In the rows, 128 means zero.
One hidden turn or mirror swaps the rows below in pairs. Which row is each named row swapped with?
The rows were stretched afterwards, more along some directions than others.
z87: [109 133 129 145 146 130 128 120 140 146 133 127 134 115 101 126  98]
z192: [129 145 157 143 111 109 160 114 145 134 149 109 135 134 118 133 111]
z400: [123 126 178 122 128 110 140 102 139 152 150 143 161 135 113 118 116]
z132: [140 135 141 134 137 114 142 144 135 171 166 136 157 137  80 125  92]
z11: [ 98 136 148 115 142 118 129 107 138 133 123 133 135 126  88 130 114]
z790: [140 131 141 155 134 120 156 140 130 118 154 136 112 120 124 134 129]
z282: [145 131 184 124 128 105 158 137 110 135 148 167 133 127 100 117 112]
z795: [133 129 157 112 156 133 150 150 114 120 152 156 123 110  99 118  97]
z367: [133 152 160 155 119 134 164 115 138 131 160 119 124 119 106 132 108]
z637: [140 129 120 140 131 107 141 134 143 132 139 110 120 149 108 133 106]
z606: [121 129 147 142 154 132 143 154 108 123 136 164 132 103 112 133  94]
z68: [129 126 137 145 141 128 161 148 115 119 139 134 115 112  99 133 109]
z822: [134 142 153 117 116 110 144 123 133 120 136 131 119 144 115 126 112]
z568: [134 139 169 144 125 137 165 138 124 101 149 149 112 114 136 121 121]
z721: [125 117 152 133 146 129 145 153 106 128 129 170 138 104 113 135 109]
z296: [132 147 124 152 138 113 141 131 135 122 139 111 120 131  98 133  91]
z353: [148 119 165 155 115 119 150 139 114 117 151 141 132 130 113 136 123]
z181: [138 145 151 139 135 128 153 149 125 130 139 149 115 129 105 128  99]
z340: [125 139 142 151 144 119 143 138 118 122 133 134 127 116 103 131  92]
z554: [139 133 125 159 144 108 138 142 140 158 139 129 124 130 103 132 104]
z429: [136 138 159 147 136 112 149 147 130 144 132 152 119 128  85 133 104]
z61: [149 139 144 135 112 118 144 157 120 122 155 146 141 127 105 137 127]
z247: [115 156 136 119 153 138 155 126 127 115 171 133 133 105  94 120  94]
z952: [121 147 158 144 126 107 149 106 134 156 141 116 135 120  66 130 103]
z512: [132 138 146 156 120 124 139 128 143 148 133 119 121 132  98 129 110]
z273: [125 121 144 120 132 135 119 115 116 132 130 147 131 115  95 132 115]
z641: [136 147 177 151 125 121 159 109 139 139 158 135 131 117 101 125 108]
z567: [106 138 145 113 149 148 135 107 123 133 124 142 121 113  99 119 103]
z335: [133 107 147 131 121 119 120 139 121 164 133 152 144 129  95 138 126]
z487: [145 127 153 133 140 124 154 131 115 132 153 145 129 120 115 111  97]
z917: [123 123 167 133 131 142 159 126 119 136 141 152 134 117 117 128 122]
z840: [140 135 140 143 137 114 169 132 137 107 160 121 126 128 144 125 106]
z814: [133 152 126 123 132 119 120 126 140 151 153 128 151 127  89 125  99]
z849: [159 127 158 161 118 110 166 150 123 111 163 136 131 136 129 134 117]
z278: [145 115 181 157 133 111 148 151 122 165 141 145 142 133  69 131 109]
z401: [137 140 136 128 126 123 141 154 125 121 156 146 141 121 104 137 123]
z14: [129 148 161 146 134 121 158 141 128 131 135 151 112 125  96 131 101]
z732: [132 158 127 125 127 121 123 125 133 138 146 125 143 124  88 126 100]
z168: [131 120 150 144 124 134 130 126 118 132 145 142 134 119  98 141 118]
z580: [139 130 170 127 114 119 148 141 120 152 139 159 151 132 105 136 116]
z447: [106 158 146 102 128 143 130  94 125 119 132 132 124 112  91 130 107]
z829: [159 126 155 155 119 107 168 146 125 108 162 132 130 137 135 129 120]
z251: [135 143 120 149 137 107 141 131 137 124 136 106 120 136 101 130  95]
z843: [132 152 173 155 117 126 161 104 142 139 157 126 126 122 102 128 108]
z632: [130 138 188 139 151 130 158 120 118 129 157 146 136 105  98 110  95]
z646: [146 121 162 144 137 115 148 141 135 175 162 130 155 125  86 126  95]
z768: [125 117 155 135 136 137 148 142 118 104 146 163 122 113 132 126 127]
z458: [104 134 143 115 152 140 137 126 112 112 136 157 126  92 120 124 110]

z401 is swapped with z814
z829 is swapped with z251
z849 is swapped with z296
z61 is swapped with z732

One hidden turn or mirror swaps the rows below in pairs. Which row is each named row swapped with?
The rows were stretched afterwards, more along some directions than others.
z107: [122 118 172 148 141 148 126 114 134 148 122 145 123 126 110 134 129 127
 119 120 126 117 121 115 146 123 113 142 145 147 129 150]
z527: [117 112 168 148 136 149 129 116 134 136 121 140 126 123 124 128 123 125
 126 126 125 122 129 122 144 124 112 140 155 149 133 144]
z610: [144 105 107 126 120 124 119 120 132 116 117 141 128 123 126 116 124 141
 117 118 135 151 130 108 121 136 133 116 150 132 108 139]
z153: [132  95 115 133 118 116 136 126 120 117 108 167 111 114 117 105 135 141
 114 126 129 130 121  99 132 126 115 131 110 129 135 126]
z550: [133 120 141 148 139 141 131 114 114 143 127 158 143 117 114 137 143 129
 119 118 133 133 144 126 151 114 114 139 149 155 126 154]
z240: [132 146 133 124 114 124 113 127 133 123 111 128 131 110 130 148  94 109
 114 134 106 131 134 124 120 123 134 109 119 120 131 123]
z909: [141  98 105 149 120 114 138 123 121 116 118 155 117 110 120 106 141 140
 106 133 144 142 123 102 138 126 108 126 117 131 128 132]
z561: [141 141 132 151 145 135 125 164 125 117 126 132 120 114 113 149 127 109
 119 141 148 114 102 122 126 111 129 109 108 121 127 125]
z465: [126 111 160 125 140 140 135 141 124 129 122 155 100 126 109 147 137 128
 141 118 107  95 107 117 121 124 140 108 127 132 122 115]
z149: [133 126 149 140 143 134 129 114 122 147 125 154 143 119 104 146 142 141
 106 113 122 130 141 131 138 119 123 128 139 152 119 153]
z620: [122 117 116 120 144 144 125 135 102 133 143 159 128 123 135 141 150 124
 133 140 136 139 118 111 144 124 137 140 116 121 136 113]
z495: [133 127 142 150 136 142 123 120 120 143 123 155 136 127 118 132 138 129
 109 113 134 136 145 126 143 113 114 129 151 147 118 158]
z699: [122 137 104 141 129 123 130 133 129 154 123 137 125 123 129 128 135 136
 111 102 148 160 150 136 128 133 115 107 138 133 131 141]
z263: [129 133 127 139 129 132 134 145 107 124 138 127 135 105 125 137 127 116
 145 134 133 114 120 127 131 112 117 116 129 135 152 112]
z312: [144 113 129 137 129 130 135 128 127 111 117 149 108 130 112 104 139 148
 146 123 147 119 114 113 126 140 107 123 122 143 138 115]
z137: [127 138 133 130 111 119 120 126 129 124  94 157 137 105 117 140 112 114
 115 144 108 107 116 115 128 121 119 116 121 124 146 123]
z700: [147 129 110 139 131 106 138 134 121 134 119 167 147 126 119 147 124 154
 128 136 127 122 126 143 146 150 127 125 131 135 130 144]
z33: [122 116 149 128 140 145 136 138 122 136 123 156 107 129 115 143 143 123
 141 115 106 103 112 124 121 121 145  99 140 126 124 117]
z96: [136 109 107 127 119 130 119 113 130 123 118 151 136 125 122 111 127 134
 127 130 126 139 127 114 127 131 135 119 148 132 111 138]
z174: [123 115 147 146 143 149 129 117 117 143 129 157 145 126 111 152 140 130
 118 119 128 131 138 131 148 117 112 137 159 152 130 157]
z945: [137 129 104 127 147 108 154 133 117 132 126 162 145 119 123 136 144 155
 129 123 129 133 125 141 140 151 129 128 136 141 136 137]
z454: [124 133 103 121 124 114 136 143 122 114 102 156 125 127 137 132 125 142
 103 118 109 137 132 120 115 155 144 110 122 109 131 122]
z968: [149 106 111 145 127 124 127 130 130 116 125 138 102 124 132 116 132 138
 141 136 153 129 121 113 119 142 126 127 112 147 123 115]
z923: [142 124 126 140 134 130 134 154 118 124 127 138 121 103 126 137 132 108
 136 133 144 122 115 122 118 101 125 112 113 129 141 118]
z83: [133 122 138 153 136 146 130 120 115 144 130 153 140 117 117 142 142 138
 105 119 136 139 149 126 142 112 118 134 148 150 131 148]
z583: [147 122 121 154 131 118 139 132 136 117 105 144 115 132 128 121 136 152
 134 115 152 125 132 129 119 147 117 109 123 140 123 121]
z383: [124 147 125 135 112 119 122 125 125 130 105 147 143 103 114 143 101 110
 102 140 106 122 130 124 119 121 130 115 116 130 143 131]
z784: [148 121 119 147 133 128 137 150 131 112 124 150 100 130 137 128 134 145
 137 128 148 116 117 116 123 140 117 117 115 136 125 115]
z898: [141 125 139 146 146 139 129 120 113 141 129 159 140 116 118 151 141 133
 106 123 135 134 137 128 149 116 118 132 149 153 122 158]
z327: [119 121 135 114 146 150 129 138 114 146 143 166 115 135 133 141 142 128
 129 132 116 123 129 113 143 128 135 131 106 116 130 113]
z84: [140 133 113 159 143 123 137 139 127 123 128 134 138 109 112 157 128 108
 112 146 156 134 120 132 128 116 134 114 116 135 120 145]
z878: [132 138 111 142 121 121 115 133 123 149 136 128 125 123 125 123 122 131
 116 114 148 150 143 128 137 124 111 107 137 136 128 145]
z816: [131 126 165 130 133 137 124 140 124 127 107 153 110 130 105 146 136 126
 139 112 111  94 100 120 122 125 132  96 137 130 121 118]
z203: [138 104  97 122 117 121 129 126 139 126 117 154 125 122 123 114 132 136
 114 127 127 147 123 106 120 142 137 118 135 126 110 132]
z730: [114 114 138 116 144 158 136 142 105 138 136 164 120 130 131 136 150 130
 133 128 128 129 128 113 148 131 128 137 126 121 132 119]
z598: [118 135 135 133 136 121 135 144 128 159 141 164 111 136 114 156 131 133
 138 128 114 100 125 146 140 135 125 109 106 128 128 123]
z820: [152 137 110 146 147 119 133 145 116 126 129 130 134 101 111 150 127 117
 103 135 162 145 114 123 120 123 134 104 117 137 120 140]
z874: [125 110 170 150 142 151 132 118 124 136 124 137 113 113 117 120 132 126
 129 116 131 113 121 109 143 121 108 142 141 153 137 131]
z809: [112 150 136 130 138 125 125 140 122 157 128 153 131 121 108 162 124 116
 133 137 125 109 123 146 138 126 126 109 103 124 131 124]
z796: [135 122 108 151 120 114 138 149 123 142 135 144 114 110 132 141 118 113
 139 131 147 125 124 140 112 115 130 112 115 137 146 107]
z50: [110 102 130 128 144 140 133 126 128 128 129 145 137 134 137 139 125 134
 118 132 121 143 123 123 136 143 129 132 136 112 137 121]
z320: [122 110 119 128 143 146 136 128 141 122 131 134 132 139 147 135 130 140
 104 126 137 159 133 120 137 140 130 131 143 101 120 138]
z990: [117 114 131 112 144 156 130 142 110 146 148 163 115 132 144 143 144 135
 136 134 127 133 131 108 152 136 135 141 134 126 136 126]
z582: [159 121 100 149 126 111 134 126 140 132 123 148 119 126 125 127 135 147
 124 121 153 136 136 125 122 159 125 108 121 141 119 128]
z688: [122 114 168 160 139 137 129 119 125 131 119 133 123 113 115 139 123 119
 127 133 130 117 123 119 140 120 114 139 137 154 136 142]
z511: [121 119 127 115 135 147 124 148 115 136 145 150 112 130 143 136 142 140
 126 130 121 131 132 106 134 127 136 128 115 114 133 108]
z378: [123 114 125 138 136 135 132 135 136 111 114 147 135 141 145 140 123 145
 116 118 129 142 130 131 132 143 130 131 141 101 130 122]
z920: [129 127 103 114 123 113 138 128 128 132  97 163 124 116 136 132 132 141
 103 117 111 142 127 111 121 150 132 110 124 113 150 116]
z424: [136 135 118 142 148 131 135 149 126 119 123 119 134 105 117 147 123 106
 109 142 152 139 113 125 118 111 138 105 102 119 123 123]
z727: [117 102 122 135 132 142 125 126 141 131 134 145 128 144 144 140 121 134
 116 128 123 138 125 118 134 142 127 133 136 104 126 123]
z773: [146 133 115 145 136 122 136 151 134 120 127 135 130 116 119 153 121 111
 114 134 151 133 114 141 121 125 143 100 140 122 109 144]
z854: [119 115 178 151 138 155 132 116 129 135 121 138 124 124 105 131 134 126
 129 130 133 108 125 117 141 116 106 137 137 143 136 141]
z834: [142 137 110 157 147 120 135 161 122 119 129 132 121 119 121 153 132 120
 110 136 151 138 108 131 118 121 138  99 123 120 120 131]
z230: [148 134 119 138 142 105 132 120 125 129 109 160 139 126 118 133 123 151
 132 114 144 135 118 149 132 135 117 126 126 149 135 132]
z182: [122 133 127 135 113 121 126 129 132 117 107 139 133 112 111 136 102 110
 114 139 112 117 129 127 113 112 127 123 107 124 135 120]
z863: [121 137 108 108 129 117 136 142 125 126 107 152 118 134 134 134 127 140
 108 116 119 130 129 118 114 156 140 112 116 109 133 115]
z443: [146 125 155 123 124 128 122 117 131 125 112 142 107 120 133 148 118 124
 120 101 118 117 127 121 137 128 129  94 130 124 115 126]
z476: [136 119 132 143 119 141 135 146 119 134 137 132 108 118 134 131 125 127
 144 125 125 114 130 119 133 116 112 117 122 134 157 106]
z114: [147 108 123 147 131 129 137 123 132 113 113 138 109 131 127 112 137 144
 132 112 158 130 126 121 125 143 105 111 129 147 130 123]
z672: [120 101 113 134 139 135 129 127 133 114 133 127 127 132 156 142 118 131
 116 131 126 157 130 118 131 143 131 129 128 106 132 115]
z983: [122 102 129 130 146 138 129 110 136 112 126 138 136 143 134 126 122 140
 118 112 133 147 125 126 136 138 121 145 136 115 127 123]
z679: [121 123 116 134 121 111 137 142 122 124  98 161 115 124 122 126 126 145
 117 123 108 128 130 119 112 142 127 121 116 124 149 117]
z894: [123 121 133 116 147 156 130 135 110 137 143 163 121 131 137 144 145 146
 124 134 120 130 132 113 149 128 133 139 114 119 139 111]
z746: [119 142 134 132 123 129 122 132 130 113  98 139 137 119 109 129 111 115
 103 132 118 114 122 119 120 114 115 127 120 128 131 135]
z284: [130 138 120 119 126 115 132 134 125 118  98 147 115 133 133 125 123 150
 115 103 121 138 135 122 115 146 133 114 127 119 138 119]
z371: [151 123 118 151 121 123 125 124 133 120 129 134 110 124 124 121 126 136
 140 137 147 126 124 116 124 137 114 113 112 144 127 113]
z25: [112 140 143 127 143 125 140 145 123 156 133 160 120 125 113 146 131 118
 135 134 121 106 120 144 136 117 125 109 117 121 124 131]
z348: [127 122 150 139 144 153 132 117 116 138 120 156 145 123 112 140 143 128
 112 113 132 137 139 131 151 119 114 135 156 146 117 158]
z80: [128 132 120 130 132 124 129 116 125 148 125 134 130 127 124 111 132 138
 119 100 143 156 145 131 131 124 105 105 144 132 127 140]
z908: [126 106 113 135 145 131 131 124 132 121 130 142 146 129 139 149 119 133
 107 128 127 145 122 129 136 146 134 129 137 105 118 125]
z395: [161 126 115 130 140 103 142 122 128 136 111 167 135 118 122 135 141 150
 134 117 144 133 129 138 129 148 130 116 127 147 121 143]
z31: [137 127 116 141 145 124 135 159 123 115 123 141 127 116 121 149 123 110
 116 152 157 122 102 131 129 125 137 110 115 121 115 136]
z471: [115 114 163 145 144 150 132 115 132 138 126 142 117 119 114 125 126 122
 113 124 138 119 119 113 144 123 116 148 130 151 125 146]
z350: [141 124 118 147 136 134 132 139 126 110 124 135 105 135 140 125 139 142
 140 121 157 133 126 112 129 138 117 115 120 131 136 114]
z365: [125 137 125 117 114 123 114 124 128 120 107 152 136 118 115 128 105 125
 105 146 111 115 127 119 123 135 128 126  95 134 136 124]
z607: [115 109 122 138 141 141 126 126 134 117 127 138 131 142 143 140 120 136
 105 115 138 144 123 125 131 143 126 127 137 108 121 127]
z232: [120 111 166 153 138 141 133 121 130 134 126 139 118 125 115 131 124 117
 130 118 137 113 124 126 136 117 120 144 145 146 128 138]
z113: [128 110 120 121 140 148 130 143 103 136 148 162 110 126 144 137 146 138
 130 139 130 129 128 102 143 128 127 133 115 122 144 107]
z389: [146 127 156 131 134 133 127 125 121 122 123 138 103 120 132 148 132 126
 125 114 126 114 114 116 145 125 121  94 119 119 122 113]
z842: [122 141 144 128 117 135 119 127 124 114 107 135 128 106 114 127 108 107
 114 140 103 110 124 110 124 115 124 123 107 132 137 123]
z277: [124 115 166 143 134 147 135 104 132 139 119 137 129 108 104 126 126 121
 122 124 127 123 133 117 139 117 115 145 126 151 142 133]
z817: [122 118 132 118 148 151 133 139 107 138 142 162 121 131 139 146 147 132
 135 125 121 128 130 116 149 128 133 133 121 118 137 113]
z405: [120 138 113 117 122 121 133 142 125 122 103 162 115 127 142 126 120 144
 113 122 103 130 129 114 120 147 133 120 116 115 149 114]
z918: [132 119 141 154 141 141 132 112 118 140 126 158 136 122 117 147 152 127
 122 110 135 132 136 136 142 115 119 134 152 156 123 147]
z148: [144 124 116 156 146 123 126 149 124 111 122 124 129 117 121 163 123 111
 113 133 151 133 108 141 111 119 142 102 125 125 113 131]
z737: [119 136 115 125 125 123 131 159 125 120 103 157 113 132 139 133 124 138
  96 117 118 126 130 124 112 142 140 110 121 118 136 127]

z550 is swapped with z817
z727 is swapped with z107
z598 is swapped with z878
z620 is swapped with z918
z842 is swapped with z454

